In the rows, 128 means zero.
A single turn carries every row of the set below to another of its rows. Some are shown first; where does it send the rows asked next?
gur: [167 116 147 107 126 141 143 112 118 135 137 156 128 112 128 133 140 136
 131 154 140 150  94 103 110]
varol: [155 111 144 110 117 143 136 113 128 102 117 131 125 116 118 145 132 131
 145 145 163 138 135 128  96]
taru: [153 130 129 113 130 128 143 105 131 125 135 131 134 111 108 133 135 138
 120 166 172 141 122 109 118]
Lona: [146 140 166 108 123 125 112 112 110 163 121 121 129 113 116 117 107 148
 137 102  97 137  95 102 127]
bozub: [143  91 123 145  93 118 136  96 149 136 118 148 122 125 126 141 109 123
 140 131 123 115  94  92  99]
kur: [138 127 131 104 130 125 107 154 129 124 123 112 155 119 130 111  81 121
 128 127 113 135 129 132 147]
Pip: [143 140 162 107 125 141 112 122 112 166 121 144 131 108 119 143 120 129
 128 102  93 127 103 134 145]
meto: [141  87 136 139 102 106 133 107 130 147 138 150 110 123 121 146  97 114
  95 136 143 118 101 119 125]
lusi: [147 101 137 112 131 152 151 118 161 119 135 135 126 117 117 142 157 131
 111 139 147 136 118 113 114]
vurus: [145 107 134 121 121 138  96 139 142 133  90 104 161 109 108 142 130 117
 142 146  89 136 103 127 139]
futet: [137 121 137 169 119 118 107 123 132 144 105 101 124 137 135 166 130 131
  98 108 116 113 138 139 138]
led: [142 158 158 127 143 122 117 126 134 151 116 125 142 102 109 137 124 139
 140 106  88 110 102 104 132]
Nam: [157 121 165  95 135 143 124 118 105 147 132 150 131 108 133 139 135 123
 128 119 101 140  90 117 122]
baneg: [156 118 130 112 131 129 147 110 135 129 132 124 132 107 109 142 131 135
 117 169 170 143 119 117 119]
zunor: [152 117 107 145 138 115 100 115 118 140 106 126 141 124 137 130 114 107
 120 169 146 136  97 106 100]
Luk: [167 118 164 117 134 124 142 115 117 116 127 160 120 106 110 151 144 134
 122 139 142 142 112 131 115]
tugi: [145 109  97 133 147 113 142 133 156 110 117 134 122 139 134 123 118 108
 100 125 122 128 106 124 124]
kaze: [147 127 142 126 129 137  90 131 145 156  88 108 167 112 109 142 120 136
 142 138  89 128 107 115 139]
pim: [135 125 131 104 127 134  98 147 125 120 124 107 152 115 133 109  84 118
 134 131 116 140 122 132 147]
nane: [151  91 134 110 128 154 152 127 158 117 132 131 125 115 120 139 148 132
 121 144 147 134 115 115 108]
Guset: [137 129 142 105 130 134 101 151 126 136 124 119 148 123 125 111  87 130
 121 115 103 123 127 137 158]
sop: [150  89 127 146 109 103 114 111 121 113 113 124 115 118 147 143 137 105
 126 131 114 147 132 138 100]
situz: [147 123 108 167  93 141 117  99 131 148 125 111 142 129 150 145 124 145
 134 142 148 122 137 102 136]
Gif: [133 104 147 113 121  93 116 125 141 138  99  92 146  81 139 129 126 122
 122 114 115 137 119 119 150]
zule: [149 111 136 119 121 136  95 141 140 141  83 106 169 114 112 142 122 120
 143 146  93 132 104 119 131]
rul: [154 110 150 110 110 149 128 111 122 104 120 134 124 125 115 141 142 131
 138 143 158 139 133 124  96]
dezeg: [144 118 124 166 126 147 118 120 154 136 113 109 133 150 127 151 116 144
  96 120 159 111 123 111 140]
Val: [142 120 128 156 115 119 124 105 148 128 128 159 128 131 113 163  82 118
 129 137 135 122 118 126 104]
zif: [153  96 121 159  85 130 129 119 118 122 115 114 120 146 122 135 135 146
 114 121 136 102 138 125 146]
dipas: [140 130 130 166 118 132 114 120 145 140 105  97 132 137 125 163 115 133
  95 105 138 110 138 133 139]
desiz: [150 114 120 157 105 128  95 126  94 167 107 107 133 141 133 126 118 118
 119 147 124 113 106  96 125]
vofo: [145 142 167 108 120 122 112 119 105 161 126 111 127 110 129 119 113 139
 134 108  97 129  98  95 133]
tive: [156 141 161 117 157 117 134 120 118 134 135 152 138  94 105 144 134 134
 123 122 100 131 103 125 127]
mup: [158 129 154 117 148 137 147 116 144 110 131 156 126 116 125 137 130 143
 133 125 144 145 105 106 100]
Vog: [151 105 109 148 115 141 132 110 158 122 114 134 140 148 130 132 108 144
 116 136 164 124 102  91 122]
gol: [132 146 100 159 122 125 127 121 143 141 117 103 138 141 154 125 112 143
 127 111 119 107 126 100 133]
Pamu: [129 112 142 113 129  95 114 122 144 128 100  89 143  80 132 124 123 122
 124 117 121 137 111 119 153]
piniv: [148 111 118 152  94 129 102 128  93 161 111 102 132 149 137 125 125 135
 114 139 119 103 114 110 133]
Zep: [141 150 158 128 144 122 117 124 128 155 122 139 142  94 103 129 120 146
 138 103  92 115 105 115 132]
dodi: [138 137  99 161 101 142 124 114 141 147 121 100 147 131 149 127 114 141
 134 119 130 106 131  96 128]
Tevog: [153 101 121 153  80 133 114 124 103 153 116  96 129 141 120 130 130 135
 105 131 125 101 124 118 141]
Tir: [153  88 125 154  87 133 114 100 120 141 125 138 137 121 140 151 128 130
 116 156 161 133 121 116 128]
garev: [134 114 152 110 113  98 111 115 130 148 101  96 139  85 140 121 124 137
 133 105 107 131 120 116 156]
Kefup: [133 143  96 155 133 121 136 130 149 134 115 116 131 143 142 119 106 126
 123 106 116 108 121  98 136]
sav: [145 147 166 110 126 136 111 133 110 156 126 133 129 115 118 147 119 123
 125 108  85 122 112 133 148]
popan: [139 114 139 168 111 110 111 120 126 142 108 107 116 129 135 164 131 113
 107 106 107 127 144 138 133]
Zapak: [157 144 163 104 148 122 128 108 113 129 121 138 134 112 119 127 115 142
 143 113 111 142  92  99 108]
los: [150  97 125 162 104 118 137 112 149  98 124 142 127 133 118 150 122 140
 114 123 145 124 140 134 130]

rul goes to taru
dodi goes to dipas
pim goes to Pamu
Now these:
sav goes to vofo
Luk goes to gur
zule goes to kur
Vog goes to los
dezeg goes to zif
popan goes to desiz
garev goes to kaze
Zapak goes to tive
tugi goes to sop
Lona goes to Zep
varol goes to baneg
bozub goes to Val
piniv goes to gol

A single turn carries every row of the set below to another of its rows. Some are shown first; where does it send the rows asked next?
gab: [175 141 144  88 145 164 135 115 131 100  95 171 130 151  88 100 143 114
 197 104 139  73 152 141 111  65 132 164]
nozek: [158 142 161  99 128 141 144 128 119 153 113 138 159 137  92 154 133  94
 181  80 150  89 138 121 128  94 124 122]
rim: [131 103 113  99 125 130 110 122  95  88 107 158 128 112 131 115 153  89
 182 101 131 107 150 130 110  95 163 136]
Lusep: [162 136 161  94 130 147 148 117 115 148 112 133 157 143  98 148 131  86
 182  86 161  80 143 116 128  90 119 113]
Bobed: [159 134 125 107 143 160 167  98 141 106  97 156 128 115 111 134 193 107
 223  74 129  92 136 116  94 100 149 106]
Tobu: [173 134 146  93 147 167 135 118 120  99  92 168 135 148  76  91 144 119
 204 106 140  79 145 133 110  68 140 156]
mot: [163 131 128 113 141 165 160  96 142 113  90 150 137 117 123 137 185 104
 224  73 129  92 131 101  97  98 158 108]
Zagez: [162 152 124  95 158 139 128  94 132 106  73 188 115 157 106 134 161 135
 172 104 116 103 157  81 132  96 140 102]
vuzef: [164 154 125  91 158 139 132 100 125 100  69 188 112 149 113 135 168 130
 173 108 110  93 157  80 132  90 130 106]
labu: [161 138 165  98 125 143 143 130 120 142 118 137 158 143  88 149 132  93
 186  94 159  89 144 116 128  93 115 120]
mutil: [130 109 110 106 131 127 108 111 100  80 108 164 132 110 126 118 149  74
 189  96 135 101 141 128 103  99 159 133]
Giku: [138 102 115  99 127 125 104 122  97  88  99 166 133 116 128 118 154  76
 190 101 135 101 140 120 100 102 162 140]
Gukev: [162 127 120 105 129 143 142 119 175 104  86 172 136 112 136 134 121  87
 194 130 147  86 138 127 138 107 137 118]
rofub: [137  99 110  99 127 130 108 117  92  86 102 160 137 106 123 120 157  75
 195 102 129  95 142 125 114 101 154 137]
fesir: [163 159 132  94 152 145 130  90 130 108  73 185 110 153 108 139 171 130
 165 105 117  99 148  78 128  90 143 110]
dopov: [168 139 154  93 125 147 150 122 115 145 114 136 159 141  99 154 132  81
 179  90 157  86 146 116 124  89 111 126]
guze: [166 149 125  90 159 138 134  90 131 107  82 184 112 151 105 136 170 135
 165 106 115 106 158  86 132  87 130 102]
Gavu: [164 124 128 111 129 139 136 113 171  97  75 173 142 113 136 125 111  93
 188 124 149  80 149 124 132 103 133 113]
Gak: [161 133 128 103 153 167 160  95 138 105 104 157 133 121 132 125 189  99
 221  70 125  95 136 107  94  99 144 104]
dufol: [161 124 123  96 127 145 131 121 171  92  79 166 149 114 130 138 123  96
 190 127 152  89 142 135 133 112 127 107]
kome: [159 136 162 102 130 153 149 132 122 146 116 141 157 147  93 152 134  90
 185  95 162  90 145 116 127  93 116 118]
Roz: [181 142 130  90 150 168 129 115 126 109  95 174 133 149  79  98 146 115
 189 107 145  71 137 131 112  76 135 163]
nom: [165 159 130  93 146 143 139  95 128 108  76 190 105 151 113 138 155 128
 161 103 112 105 153  80 126  97 138 109]
pemu: [163 132 155  98 132 149 145 123 119 150 114 137 155 141  94 156 131  91
 189  89 152  77 138 109 132  87 106 120]
kidu: [128 106 110 104 125 127 107 115 101  85 105 166 133 110 131 117 151  73
 186  94 134 102 151 122 107  98 158 131]
nufit: [170 157 130  92 153 144 128  95 136 100  75 188 113 153 110 139 172 130
 164 104 116  94 152  82 129  88 148 107]
nulu: [130 107 107  94 133 125 107 124 102  89  98 166 136 109 126 123 157  75
 189 102 129 110 136 123 107  96 158 138]

Gavu goes to mot
fesir goes to labu
Lusep goes to Giku
Now these:
Gak goes to Roz
mutil goes to nufit
nozek goes to rim
vuzef goes to pemu
Bobed goes to gab
nulu goes to guze

A single turn carries every row of the set below to another of its rows. Some are shown first; where does it send the rows asked next?
gepig: [108 135 110 129 154 137 110 124 101  86 138 139  98 100 135 117 117 127
 119 125 120 108 122 154 128 146 114 161 112 128 114]
zib: [114 146 135 111 168  99  96 118 160 145 149 112  89 116 123 122 152 139
 144 136  99 131 120 128 119 120 122 129 117  98  99]
Tiri: [ 96 162 124 142 117 113 128 114 107 119 143 122 144 159 126 130 125 115
 160  98 127 164 115 143 123 103 135 127 118 109 126]
Naf: [115 162 145 135 160 130 127  80 121 153 119 129 105 101 116 105 121 139
 141 128 108 132 130 158 139 118 148 144 106 122 120]
pogeg: [142 133 146  96 118 117 139 129  83 115 137 143 112 126 139 127 121 146
 148 127  99 156 114 135 121 118 122 120 118 130 145]
geli: [105 137 149 141 163  90 112 120 131  87 140 134 112 166 141 113 124 164
 120 107 128 135 101 132 113  96 123 120 125 126 123]
Deko: [108 169 139 128 163 101 109 111 116 165 147 110  95  98 113 130 131  99
 135 157 124 118 104 146 111 110 140 125 111 114 131]
peke: [107 145 135 129 170 108 123 127 145 123 132 128  93 154 120 124 118 119
  96 117 115 127 123 137 179  84 119 133 112 115 119]
bikil: [123 123 119 126 156 117 112 110  95  91 138 106 104 112 121 131 128 100
 119 134 146  82 114 138 121 143 132 135 100 118 110]
zavis: [106 131 129 101 146 145 101 118 107  93 111 128  96 109 126 140 119 110
 151 112 126 104 121 148 129 109  93 111  86 115  96]
Biki: [141 137 114 152 126  85 116 113  98 123 132 112 135 100 141 115 132 131
 118 139 113 136 116  97 143 106 109 113 120 114 118]
fep: [170 136 116 139 130 105 130 136 103 135 125 142 118 113 122 118 117 120
 124 129 139 142 137 151 114 123 103 109 112 110 142]
Tek: [102 161 148 167 109 109  99 130 133 119 125 119 121 131 124 118 121 114
 148 101 125 138 128 159 110 113 117 103 126 133 135]
Vibel: [ 98 140 103  94 181 102 144  96 121 160 129 143 119 115 109 137 120 136
 127 107 108 135 116 148 121 103 134 132 112 115 118]
tagi: [117 149 171 122 139 120 151 102 115 124 153 107  87 147 146 129 111 133
 165 138 121  91 117 134 141  91 127 128 113 122 135]
Kaba: [ 82 137 102 101 139 119 139 126  91  98 132 128 104  94 121 135 113 120
 144 124 121 101 122 150 123 120  90 137 110 120 106]
Kige: [ 90 145 130 152 136  73 118 143 134 103 145 111 118 132 120 111 118 124
 120 125 128 126 110 136  98  88 116 101 143 132 121]
lisi: [123 117 132  88 139 121 147 141 104 133 113 108 105 149 132 111 132 123
 129 137 135 141 128 108 133  92 111 110 123 134 118]
kez: [123 131 133 104 181 122 112  94 140 148 128 128 100 107 140 130 119 145
 156 119 112 102 114 132  89  89 128 104 114 130 113]
zako: [117 113 162 130 152 110  96 125 109 142 114 139 121 136 154 122 128 121
 112 136 124 129 109 104 138 118  89 106 115 127 135]
lat: [150 145 114 146 125 108 127 108 154 119 140 110 107 121 130 135 122 134
 146  89  96 106 151 142 142 109 128 116 119 121 120]
fek: [105 114 130 104 153 123  98 110 106  86 146 124 121 121 120 133 130  99
 142 133 118 113 106 129 137 131 117 129  96  90  85]
sinu: [113 140 138 137 154 111 142 104 107 114 129 122 127 179 136 124 116 132
 148 105 165 128 112 142 105  89 131 114 110 118 131]
pafam: [129 148 114 113 150 121 126 144 131 140 179 142 107 150 135 153 109  97
 150 120 113 135 116 151 119 103 120 135 123  99 139]
Zoze: [104 125 140 149 153  92 126 104 126 133 155 144 137 109 132 135  84 102
 126 130 100  93 108 137 130  88 119 106 130 123 134]

pogeg goes to fep
Deko goes to zib
geli goes to sinu
Now these:
lat goes to Zoze
gepig goes to bikil

